In the rows, 128 means zero.
A state moves one step at a time under one of 6 hidden systems, and each row is a state written as 22 numbers. Each run below is a few steps of one system.
Kifo, trace 1:
[[121 117  71 110 140 145  97 171 115 145 139 159 140  85 134 148 154  77
  177  85 129 115]
 [149 163  88 155 145 181 145 141 106 138 140 163 116 154 166 135 141  50
  119 136 128 121]
 [162 133 156 140 141 154 180 127  97 148 112 180 117 147 108 112  82 105
   92  85 163 132]
 [185 126 138 133 143  86 127 132 179 138 134 146 124 161 124 115 126 149
   71 131 171 174]
 [ 86 106 184 142 146 106 158 106 180 149 146 116 115 167 161 115 116 178
  118 144 110 116]
 [ 90  79 116  88 120 131 109 120 142 170 116  96 189 124 107 126 135 187
  156 116 138 138]
 [112 155  89 132  93 164 103 100 128 121 118  65 145 146 137 133 166 120
  123 192  93 138]
 [114 138 163 125  81 161 147 104  76 105  84 103 107  82  87 129 102 109
  133 103 100 102]]
fedu, trace 2, 8 rows:
[[176 106  97 113 184  65 100 147 173  95 162 147 149 122 141 130 147 157
  129 170 178 157]
 [ 55 103 137 139 196 144 125 105 122 147 174 125 139 173 190 130 134 134
  156 155 117  77]
 [110 161  85 113 108 150 108 151  22 107 120 128 193 131  98 127 120 155
  175 125 121 131]
 [151 201 118 166  72 137 162 130 147  81 121 106  97 160 154 127 143 128
  102 198  72 149]
 [102 112 230 131 114  99 172 110 113 103 111 131  86  93  96 113  70 172
  128  85 110  94]
 [186 107  85 101 139  53 114 187 185  90 147 162 148  78 126 140 142 169
  156 135 160 168]
 [ 67  90 129 148 195 158 169 113 176 151 170 139 117 147 215 137 142 109
  158 165 111  70]
 [117 124  94  98 142 174 133 136   4 105 110 145 200 104  84 128  96 139
  182 111 153 109]]
nam, trace 3 (8 x 22):
[[114  97 107 118 162 174 157 126 104 139 126 150 154 109 137 132 118 107
  159 119 143  99]
 [149 128  87 121 153 158 111 107 111 125 125 116 159 135 126 129 141 103
  114 164 157 135]
 [124 128 160 144 153 136 119  80 129 125 132 103 107 151 138 120 127 110
   92 154 133 114]
 [140 122 161 118 123  96  94 113 125 126 117 112 119 119  91 118 119 140
  101 102 148 144]
 [121 137 128 135 107  89 108 150 170 128 145 118 119 139 144 131 148 156
  130 136 104 144]
 [ 88 128 147 131 119 130 137 151 111 147 133 147 118 126 133 128 117 135
  157  84 103 108]
 [152 149  80 123  99 148 132 160 106 129 117 141 155 125 116 131 136 120
  141 123 129 153]
 [130 135 126 148 135 161 174 116 142 120 128 134 110 136 160 129 126 105
  121 161 114 112]]
mataf, trace 4:
[[130 202 149 153  78  87  81 143  93 107 133 109 101 176 117 118 132 144
   98 119  92 158]
 [ 95 154 164 153 101  81 135 174 159 143 158 158  87 157 163 126 129 151
  138  88  80 123]
 [117 104 107 118 135 123 152 190 146 173 147 192 146 123 147 134 125 138
  171  69 134 130]
 [144 104  68 123 151 187 184 139 153 148 125 154 165 128 159 135 136 107
  147 159 144 128]
 [145 107 145 123 141 188 183  74 105 126  91 115 141 122 106 117  95 114
  101 153 157 115]
 [180 137 143 123 109 107 102  92 140 109 101  91 121 130  84 117 126 133
   67 147 158 166]
 [105 118 173 134 127  74  82 106 180 116 144  85  89 125 137 127 149 146
  116 139 105 121]
 [ 84 104 128 103 136  95  65 153 111 145 145 127 142 102 118 139 138 142
  178  78 123 113]]
Nesor, trace 5, 8 rows:
[[124 125 132 123  96 117 138 153 141 112 119 132 106  74 120 139 130 121
  159 104 100 118]
 [146 116 101 124 134 134 139 150 157 121 132 150 115  85 143 143 142  90
  150 124 129 119]
 [141 111 120 130 163 153 145 119 133 137 132 152 117 116 143 130 128  81
  126 125 149 111]
 [154 128 127 132 151 142 114 109 116 140 125 134 123 146 123 123 127  94
   92 124 159 135]
 [133 142 154 142 139 110 110 113 132 141 138 122 118 172 133 116 125 133
   91 129 139 139]
 [112 127 151 124 118 105 110 131 127 150 132 122 133 153 116 117 120 162
  122 102 128 141]
 [113 129 113 120 103 119 109 148 149 149 132 116 144 137 131 131 144 152
  143 118 109 144]
 [ 99 119 123 127 105 152 150 130 142 147 120 118 134 121 138 134 134 131
  149 128 101 116]]
Kifo, trace 6, 8 rows:
[[ 76 142 134 149 167 167 155 103  68 116 149 128 142 171 162 122 110 130
  150 162 109  83]
 [155 140 109 107 118 133 117 137  47 118 103 139 184 133  69 116 103 158
  130 106 164 155]
 [167 196 129 162 103  88 127 136 129  62 141 122  99 158 141 122 135 137
   97 186 105 155]
 [ 98 108 190 125 128  91 178 148 120  99 131 161 109  90 118 123  80 183
  169  91 108  97]
 [152 104  57  99 152  87  91 174 163 111 156 140 178 104 141 143 164 158
  171 157 152 156]
 [ 82 150 120 156 155 181 181 113  98 102 151 127 128 159 189 132 126 120
  156 193  88  79]
 [154 112 114  95 130 155 147 130  40 118  91 149 190  98  59 118  84 149
  145  97 176 136]
 [198 191 107 157 128  86 103 125 135  52 144 117 106 157 142 124 147 122
   79 210 134 167]]
mataf, trace 7 (8 x 22):
[[ 48 105 177 118 128 142 144  97  75 118 119 100 141 108 112 122  96 171
  173 118  96  76]
 [177 173  69 113  67 115 103 179  89  98 108 133 168 112  82 131 139 144
  139 124 132 182]
 [110 158 156 166 110 129 193 124 172  79 140 123  66 120 182 136 131 120
  136 180  60  97]
 [146 103 175 108 147  95 139 154  80 120 116 183 124  78  78 121  75 141
  145  37 167 114]
 [192 148  45 136 149 102 115 167 187  92 165 149 140 137 176 140 178 110
  130 198 143 168]
 [ 60  85 202 140 197 155 185  71  94 115 143 129 116 129 156 117  82 144
  151 143 125  48]
 [196 150  79  98 116 108  84 156  63 117 109 145 200 140  57 114 113 166
  113 113 196 196]
 [108 161 136 171 114 123 169 102 206  87 150  82  96 174 200 128 156 155
  114 245  64 123]]
fedu, trace 8:
[[ 79 109 175 116  84 151 147  83 123 156  89  71 153 139  91 113 104 186
  120 129 108 125]
 [148 115 107  96  73  95  91 129 172 108 100  74 144  76  88 135 154 165
  135 148 119 167]
 [ 88  93 150 132 130 124 109 103 196 130 136  85  78  82 159 147 162  97
  144 141  90  90]
 [116 104 113 101 144 132  84 142  78 118 123 139 128  48 101 146 133  83
  182  73 140  94]
 [176 174  70 151 138 143 108 149 130 104 148 150  97 126 165 145 164  40
  117 156 122 133]
 [115 143 191 157 158 158 156 102  71 139 127 161  82 158 131 114  86  82
   95  86 134  88]
 [199 154 112 122 122  87 107 168 100 121 128 174 150 152  91 114 112 153
   96  98 180 185]
 [113 123 150 157 146 120 155 122 208 177 156 133 112 213 185 115 137 148
   88 148 120 141]]
Nesor, trace 9, 8 rows:
[[130  97 112 107 116 132 104 125 157 154 112 112 137  94 109 136 148 114
  134 107 139 139]
 [110 114 122 135 137 143 118 106 169 142 134 104 109 127 159 137 157  97
  126 147 110 113]
 [111 112 159 123 133 146 117 100 110 147 113 114 109 109 110 128 117  96
  118  94 131 103]
 [148 148 122 131 113 108  75 128 139 124 127 112 101 122 121 133 154  93
  103 123 123 143]
 [104 125 169 145 139 111 130 132 151 145 145 141  87 140 152 127 124 120
  121  99 111 108]
 [135 115 119 114 116 125  98 149 128 167 121 137 132 115 104 132 133 112
  128  68 143 142]
 [124 140 104 141 120 138 121 136 177 157 139 120 115 155 165 134 160 101
  114 139 112 141]
 [105 104 167 126 120 157 157 103 131 173 105 126 116 130 114 119 105 119
  114  87 130 113]]
nam, trace 10 (8 x 22):
[[148 120 105 129 174 111 127 129 129  85 153 142 135 115 150 136 137 124
  140 171 148 119]
 [115 121 146 132 187 115 111 116  93 117 155 146 127 151 137 122 112 129
  129 127 153 106]
 [147 150 123 131 142 107 101 132  94 125 138 137 151 172 116 114 119 150
  107 131 155 153]
 [121 151 159 149 122 116 150 124 131 124 136 129 120 179 144 112 114 166
  107 144 114 135]
 [128 122 158 120 107 117 158 133 113 123 111 133 143 127  99 114  93 178
  129 108 130 137]
 [128 129 105 120 106 120 148 145 144 107 126 121 158 123 132 129 133 177
  153 165 117 146]
 [ 88 120 141 127 139 146 153 118 102 110 130 125 134 114 139 130 113 143
  165 141 107  92]
 [144 140 101 118 128 136 110 129  75  94 120 124 153 109 103 128 124 129
  143 145 143 129]]
lonan, trace 11, 8 rows:
[[156 141  84 116 102 137 130 141 119  92 113 118 145  92 113 137 142 122
  145 159 123 141]
 [141 142 136 142 145 117 124 104 128  78 135 111 105 120 141 130 135 114
  116 181 124 115]
 [138 112 136 118 168 108 109 129  95  96 136 146 126  94 114 130 115 116
  141 116 156 110]
 [137 133 105 130 157  94  99 147 134 119 163 141 147 160 150 127 144 149
  130 147 145 144]
 [ 94 132 154 145 159 139 151 128  90 127 150 152 125 156 151 121 107 137
  143 121 119  98]
 [146 144 100 119 108 130 138 161  89 129 120 156 165 137 107 122 113 152
  141 107 138 151]
 [131 155 148 150 109 123 164 121 143 105 129 119 124 161 140 115 117 164
  111 170 105 140]
 [124 106 154 114 124 131 164 122 106 102 106 135 131  79 102 127  94 147
  149 113 131 107]]
lonan, trace 12, 8 rows:
[[131 116 112 133 183 158 131  79 122 107 136 105 141 140 151 126 137 105
  115 197 151 107]
 [128 119 133 112 167 134  84  96  59 119 126 121 153 130  94 121 111 122
  120 117 170 116]
 [128 151 138 133 132  76  73 133 114 125 149 116 139 180 121 115 133 171
  107 134 137 156]
 [ 82 131 181 141 132  98 137 140 112 126 146 143 103 140 137 117 104 161
  148  92  98 100]
 [130 131  92 116  97 116 145 188 132 135 129 159 154 111 126 133 130 155
  172  97 115 147]
 [124 153 112 149 111 157 180 133 153 112 131 126 122 148 166 130 136 129
  134 178  91 126]
 [147 124 127 120 124 168 166 113  85  99  95 135 131  80 100 131 104 103
  137 127 137 109]
 [176 135 100 120 127 104 104 118 147  98 122 109 147 127 112 127 145 142
  103 175 153 167]]

Which system made each of these runs?
trace 13, 2 rows:
[[165 161 117 139 141  89  88 127 119 106 145 121 137 179 126 117 138 147
   92 160 152 164]
 [ 76 126 177 145 142  99 133 116 141 132 154 116 119 172 157 117 118 180
  132 140 100 108]]
  mataf
trace 14:
[[103  86 184 113 145  93 137 131 125 166 131 150 143 140 103 110  88 196
  132  67 153 128]
 [142 115  56 108 122 115 115 168 182 151 145 130 186 143 148 135 166 165
  152 156 138 173]]
  fedu
trace 15:
[[135 122 188 124  96 132 131  86 114 144  86  95 118 132  74 109  97 146
   79  99 140 142]
 [161 108 130 110 113  70  78 132 197 140 126 102 126 114 105 128 154 149
  102 119 150 172]]
  fedu
trace 16 (2 x 22):
[[152  94 125 117 145  74 122 131 212  81 141 113 100  60 147 144 155 135
  147 170 129 127]
 [ 65  73 132 119 194 141 127 107 131 126 156 123 130  94 166 144 138 115
  184 143 124  64]]
  Kifo
trace 17 (2 x 22):
[[ 95 123  90 116  90 148  62 111 175 182 120  60 141 139 135 141 189 107
  125 136 101 146]
 [ 85 139 143 134  74 194 129  98 117 165  91  84 100 113 117 138 139  70
  124 100  76  99]]
  Kifo
trace 18 (2 x 22):
[[109 110  91  96  69 163 148 149 124 128  92 110 157  54 100 143 138 133
  189 110  96 122]
 [118 132  69 127 124 177 135 125 128  96 125 108 126  77 157 153 164  72
  172 176  97  99]]
  nam
trace 19 (2 x 22):
[[171 140 156 133 136 114 160 127 102  98 117 158 128 136 101 111  88 154
   98 126 160 145]
 [149 118 136 127 144  89 161 136 168 103 140 138 143 139 138 118 116 189
  125 165 140 148]]
  nam
trace 20:
[[122 182 152 163 113  80 116 143 138  87 156 124  89 163 158 124 136 148
  119 154  86 133]
 [109 113 161 117 122 104 152 166 105 137 128 171 131 110 111 121  91 165
  164  62 125 117]]
  Nesor
trace 21, 2 rows:
[[ 47 110 133 119 136 150  83 132  88 182 141 122 141 135 134 136 138 111
  173  69 105  89]
 [121 179  86 139  69 176  95 142 101 151 111 107 118 135 127 140 164  62
  126 111  84 136]]
  Nesor
trace 22, 2 rows:
[[177 134 124 141 142 192 154  78 124 151  97 125 119 156 120 118 121  64
   56 150 168 141]
 [156 116 175 123 142 116  93  72 111 149 105 104 128 158  78 105 106 130
   55 110 185 150]]
  fedu
trace 23, 2 rows:
[[156 154 150 148 114 123 155 109 127 101 118 120 117 158 124 113 112 147
   89 161 128 143]
 [132 120 174 130 121  79 129 129 153 124 132 130 111 132 116 116 113 169
  112 112 131 139]]
  mataf
trace 24, 2 rows:
[[100 152 160 146 119 124 154 107 113  84 134 103 118 140 143 122 117 165
  136 177  86 108]
 [136 126 122 108 118 116 127 145  82  79 115 138 141  65  92 134 110 143
  172 115 128 118]]
  lonan
trace 25:
[[167 102 161 129 105 150 152  81 209 168  86  98  84 111 111 125 132  87
   57 122 144 143]
 [116  66 180 117 140 117 103  73 209 177 113  88  86 100 118 128 141 102
   87 103 146 119]]
  Kifo
trace 26:
[[132 155 133 139 115  91 127 136 129  82 141 120 125 140 138 124 129 170
  134 169 108 137]
 [114 122 146 127 144 115 153 137 103  86 135 145 120  93 131 129 108 145
  165 133 116  99]]
  lonan
trace 27, 2 rows:
[[137 114 135 116  92 151 136  81 160 132  87  68 139 123 100 123 135 145
   97 166 127 148]
 [117 112 164 119 106 122 108  81 144 108 100  69 102  88 100 130 134 127
  115 144 114 116]]
  Kifo
